In the rows, 128 means zero.
One turn sends every row of this set to another row. A few are shown first. Where does it send the rows asked after them?
K621: [164 167 108 143  86 113 144 154  92 163  99 122 120 141 125 127 120 147
 155 138 133 117 101]
K672: [167 119 106 135 139 101 124 133 148 146 150 146 114 137  91 122 151 134
 131  77 167 159 113]
K794: [110 126 143 107 149 161 147 119 102  99 113 141 122 102 163 141 122 103
 123 169  93 111 156]
K434: [152 152 101 155 114 112  89 143 109 154 105 142 109 122  89 105 127 130
 127 102 170 128 105]
K781: [ 95 134 137 108 138 172 144 131 121  92  94 114 137 158 159 144 130 133
 105  77 118 114 150]
K975: [143 158 156 150 134 115 110 149 157 121 126 129 126 161 115 119 114 182
 139 113 140 161 103]
K106: [184 185 102 126 109 130 160 159 120 154 111 131 136 148 134 140 122 138
 151 134 136 112 107]
K289: [ 92 132 123 112 148 166 165 116 118 103 123 135 123 116 175 129 142 128
 115 176 117  94 146]
K650: [188 156  95 135 125 127 104 148 123 158 121 154 121 125  93 117 127 116
 116 124 173 125 109]
K709: [133 164 133 151 123 102  90 163 138 154 128 152 118 108  76 111 131 129
 129 120 164 105 113]
K642: [121 136 130 103 140 155 144 133  78 122 114 148 113 134 154 138 112  96
 130 164 100  79 134]
K547: [150 144 121 146 103  95 167 144 117 144 124 114 116 158 131 132 129 165
 177 103 120 145  96]
K872: [ 96  77 145 121 136 153 137 112 148  94 124 111 141  91 128 131 139  98
  93 102 118 130 155]
K418: [ 90 114 146 118 151 151 171 120 140  87 127 120 135 101 155 141 123 101
 137 126  84 108 145]
K489: [ 79 110 129 126 149 155 181 112 158  91 139 113 138 114 164 125 143 128
 119 134 113 101 134]
K29: [ 90  74 125 128 139 154 143 102 157 104 140 116 133  99 132 111 152 117
  81 131 143 116 140]
K293: [104  88 123 121 137 145 164 107 133 116 149 129 125  96 147 116 137 104
 108 185 117  94 128]
K754: [173 169 109 136 133 140 125 145 152 125 112 128 137 161 123 128 125 158
 125  81 162 155 110]
K314: [ 86 127 142 112 148 171 140 121 131  83 100 122 136 108 155 142 139 117
 103 105 113 124 171]
K750: [138 129 114 158 131  95 113 133 133 137 130 134 104 139  96 112 135 150
 147  67 157 155 101]
K686: [135 151 137 135  90  90 131 169 117 180 132 140 121 114  85 132 154 136
 143 135 145  97 128]
K828: [147 166 117 155 124 122 122 142 127 123 100 122 118 163 130 118 115 173
 150  85 146 157  98]
K611: [ 96 118 137 114 137 141 187 132 125 105 133 115 133 140 154 146 118 104
 151 107  82  83 123]
K258: [105  66 142 122 134 146 131 113 145 100 132 107 136 137 119 125 132 111
  90  67 129 132 132]
K670: [129  68 132 116 136 128 132 116 102 131 151 143 111 114 113 120 114  74
 114 155 108  97 114]
K944: [154 129 106 147  93  85 135 147  98 177 129 135 107 118  92 119 140 124
 155 118 144 115 104]
K230: [115  89 141 110 132 165 112 112 109 108 111 132 127  93 133 130 138 100
  77 146 126 133 167]
K124: [146 147 160 134 101 101 150 156 136 144 130 117 128 165 127 138 135 189
 153 127 121 154 117]
K787: [128 147 148 148 149  94  94 146 148 135 143 157 105 135  88 115 137 158
 139  99 157 147 115]
K531: [151 163 148 135  76 109 147 171 125 164 115 113 143 139 113 136 131 159
 143 147 129 110 115]
K801: [ 80 118 124 118 149 173 144 110 143  91 114 123 133 119 161 124 157 140
  84 123 144 118 158]
K980: [163 149 115 125 123 106 181 147 145 141 140 125 128 161 130 145 146 157
 166  86 130 145 112]
K188: [119  77 144 116 136 141 144 110 119 111 138 129 125  84 134 130 122  85
 111 167  97 118 141]
K401: [177 137 100 124 116  93 158 148 116 175 150 150 114 125 101 134 148 115
 157 131 141 114 110]
K921: [128  85 133 110 136 161  88 114  97 117 116 141 116 131 118 119 125 101
  69 126 146 128 143]
K597: [105  96 120 114 138 164 126 106 117 115 125 139 121 102 143 113 150 116
  75 172 147 111 152]

K611 -> K642
K230 -> K872
K750 -> K828
Where do these go?
K489 -> K289
K709 -> K787
K754 -> K980

One turn sends every row of this set to another row. A few are shown first. Where does it send the rows asked after them?
K494: [161 144 108 129  77  94 127 143 107 126 120 154 114 122 101 119 145 167
 149 150 111 121]
K539: [113 117 169  41 134 106  77 117 144 133 134  84 116 111 109 129 106 137
 135 135 116 117]
K968: [104 116 152 131 170  99 116  72 124 122 154 113 160 123  97 134 143 125
 137 156 135 127]
K913: [ 96 118 175  62 146 121  86 124 150 148 143  79 131 136 114 139  84 133
 130 112 111 106]
K538: [162 127 105 138  82 102 104 155  99 143 111 140 118 113 101 123 144 157
 144 150 113 114]
K383: [161 144 140 115  86  80 136 118 149 137 107 165 170 129 129 141 114 167
 118 122 114 137]
K698: [124 154 118 171 122 145 131 161  94 163 131 132  94 146 102 129 115 130
 143 116 106 104]
K766: [118 111 149 105 132 117 165 152 114 132  98 137 111 164 116 157  89 198
 103 102  98 143]
K829: [ 93 159 141  88 131 163 122 106 118 116 174 156 117 115 135 128 112 159
 184 136 105 119]
K260: [124 166 160 155 137 165 172 125 132 146 130 135  98 105 114 169  94 163
 137 120 103 122]
K507: [123 153 120  98  92 105  91  90 109 103 119 114 132  98 153 128  99 147
 138 153 111  73]
K178: [100 110 144 148 173 113 128  91 126 125 149  86 159 131  95 140 143 141
 144 156 125  88]
K540: [100 125 111 105 132 158 123 107 148 113 180 106 118 105 174 140 116 183
 133 121 112 122]
K640: [100 105 162  61 130 132  82 146 132 148 157  89 115 130  91 133 101 138
 162 139 106 106]
K213: [107 122 133 112 101 134 107 107 146 127 145 116 180 119 167 156  75 175
 138 129 104  87]
K448: [ 92 172 114 105 111 117  95 105 101 112 156 141 125 155 145 100 107 128
 145 114 117  98]
K67: [ 99 111 153  70 146 134  87 132 139 141 154  60  91 120 111 134 102 136
 129 128 109 103]
K404: [107  95 129 135 168 107 132  94 129 130 161  99 158 130  97 137 151 139
 152 165 118  98]
K23: [126 118 130  94 135 115 174 144  98 125 101 134  66 139 112 149 104 183
 108 123  94 143]
K51: [145 158 142 132 130 116 161  97 164 133 115 128 123 102 151 160 107 164
  85 105 117 146]
K318: [ 99 122 159 143 173 108 119  77 121 119 144  96 162 125  95 139 140 135
 136 155 135 105]
K347: [126 172 161 137 161 165 166 121 132 158 117 136  95 104 117 160 106 142
 136 113 101 122]
K986: [164 124 139 111  96  92 116 134 151 149 102 158 176 117 129 143 133 175
 125 123 117 143]
K79: [123 156 114 171 108 142 145 160 103 144 149 139  95 152 101 129 119 157
 143 118 108 114]
K376: [126 111 130 112 110  90 141 146  86 125  96 134  93 152 112 144  89 176
  88 115 111 148]
K283: [123 118 149  98 117 111 161 149  84 137  97 160  98 153  94 153  78 168
 123 127  92 139]
K991: [146 150 146 115 152 122 147 107 170 144 110 133 131 104 153 152 128 166
  92  95 118 153]
K137: [134 113 157  96 115 106 152 140  97 120  80 136 102 125 106 163  90 203
 107 134 102 140]
K280: [102 105 146  56 129 103  70 139 137 140 157  85 119 145 109 114 114 134
 135 122 118 122]
K196: [107  97 134 126 166 101 127  85 127 129 166 114 163 127  97 133 150 126
 149 162 125 123]

K507 -> K829
K23 -> K137
K196 -> K178
Where do these go?
K640 -> K913
K79 -> K51
K538 -> K347

